One turn sends every row of this set to another row. A few are shown first. Where does it send the rows asked after them?
z711: [ 3.13 -1.58  0.72 -0.28  0.52 -1.31  1.66 -2.02 -2.07 -1.57  0.22 -0.07
  2.27 -1.06  0.00  0.85]
z705: [ 1.44 -1.89  0.04 -1.78  1.57 -2.34  2.54 -0.62 -0.92  2.65  2.47 -1.30
  1.12  0.63 -0.97 -0.85]
z198: [ 2.51 -1.36  0.48 -0.19  1.38 -1.86  1.35 -2.10 -2.33 -1.16  0.93 -0.25
  2.85 -0.91 -0.57  0.68]
z995: [ 0.11 -0.69  0.32 -0.90  1.04  0.28  1.40 -1.89  3.48  0.53  0.04 -1.63
 -1.61 -1.51 -3.72  0.12]
z45: [-1.68  0.96  0.17  1.35 -1.33 -0.58  0.33 -1.53 -0.16  3.02  0.80  0.56
  2.64 -1.63 -0.30  1.31]
z568: [ 3.07 -1.20  0.66  0.24  0.31 -1.97  1.41 -1.22 -2.24 -1.51  0.56 -0.59
  3.08 -0.77 -0.31  0.28]
z654: [ 1.26  1.95  2.64 -0.33  0.03 -2.10 -1.64 -1.47  0.37  1.31  4.15 -0.83
  1.35 -0.87 -1.76  0.13]
z415: [ 1.92 -0.73  2.09  0.47  1.11  1.04 -1.42  1.75 -0.14  0.79  1.24 -0.57
 -1.42 -2.02  0.93  2.18]
z774: [-1.13  0.71  0.39  1.06 -2.04  0.17  0.83 -2.00  0.07  2.55 -0.02  0.99
  1.75 -1.90  0.32  1.59]
z753: [-1.05  0.44 -1.80  0.26  0.34 -0.33  1.04 -3.28  1.23  1.54  1.56 -2.66
 -1.34 -1.85 -2.51  1.73]
z318: [ 1.78 -0.41  2.01  1.16  1.12  0.12 -1.66  2.88 -0.23  1.03  1.80 -1.38
 -0.24 -1.66  0.44  1.56]
z782: [ 2.81  1.85  3.07  0.23 -2.88 -1.02 -1.01 -0.40  0.88  0.01  2.56 -0.69
  0.59 -0.87 -0.31 -0.29]
z41: [ 2.45 -2.24  0.44 -2.44  0.15 -0.45  3.18 -1.72 -0.41  1.71  0.83 -0.19
 -0.87  0.11  0.41 -0.15]
z900: [ 3.32  0.44 -1.77  1.42 -1.20 -0.34  2.02 -0.72  1.61  0.23 -2.40 -0.51
 -0.06 -0.15 -1.82  1.37]
z768: [ 1.21  0.21  1.53  0.68  0.35 -0.46  0.92  1.75  0.44 -1.62  1.76 -2.30
 -2.33  1.56 -0.21  2.46]
z814: [-0.39  0.98 -1.77  2.04 -1.44 -1.79  0.83 -0.26  1.13  1.25  1.69 -4.30
  0.55 -0.88 -2.51  0.10]
z925: [ 2.04  1.34  2.92 -1.28 -0.87 -0.18 -0.93 -3.12  0.77  0.57  2.69  0.61
 -0.78 -1.59 -0.68  1.09]
z494: [-1.04  0.90  0.36  1.85 -2.64 -0.44  0.58 -0.79  0.08  2.51  0.27  0.35
  2.58 -1.39  0.20  0.97]
z340: [ 2.03  0.87 -2.20  2.02  0.57 -2.32  1.25  0.21  1.09  1.27 -0.69 -1.69
  1.98  0.43 -3.38  0.82]
z504: [ 1.25 -0.39  0.45  0.29 -1.44  0.17  1.54  0.06  3.75 -0.25 -0.66 -2.38
 -1.05 -1.02 -3.06 -0.96]
z534: [ 0.30  0.29  1.32  0.55  1.76 -1.26  0.44  1.61  0.14 -0.89  2.77 -2.59
 -1.55  1.69 -1.15  2.50]
z993: [ 0.47 -0.10  1.45 -0.13  1.81 -0.21  0.93  0.44  0.18 -1.11  2.11 -1.68
 -2.78  1.23 -0.64  3.17]
z402: [ 2.88 -1.82  0.49 -0.99 -1.37 -1.69  3.01  0.95 -0.45  1.42  1.00 -1.65
  0.82  0.80  0.47 -1.41]
z462: [ 1.70  0.34 -2.25  0.45  1.95 -0.95  1.63 -2.59  1.24  1.50 -1.05 -0.11
  0.14 -0.49 -3.24  2.32]
z596: [ 1.21 -0.57  1.88  0.38  2.41  0.26 -1.79  1.58 -0.42  1.47  2.15 -0.88
 -0.60 -1.92  0.17  2.20]
z831: [ 0.78  0.46 -1.28  1.30 -3.15  0.39  1.66 -1.62  1.79  0.16 -0.13 -2.91
 -1.82 -1.69 -0.85  1.06]
z924: [ 0.05 -0.18  0.15  0.32  0.68 -1.24  1.03  0.15  3.25  0.78  0.88 -3.07
  0.27 -0.76 -4.35 -1.16]

z41 -> z705
z462 -> z340
Where do these go?
z534 -> z768
z995 -> z924
z198 -> z568
z831 -> z753
z782 -> z925
z318 -> z415
z774 -> z45

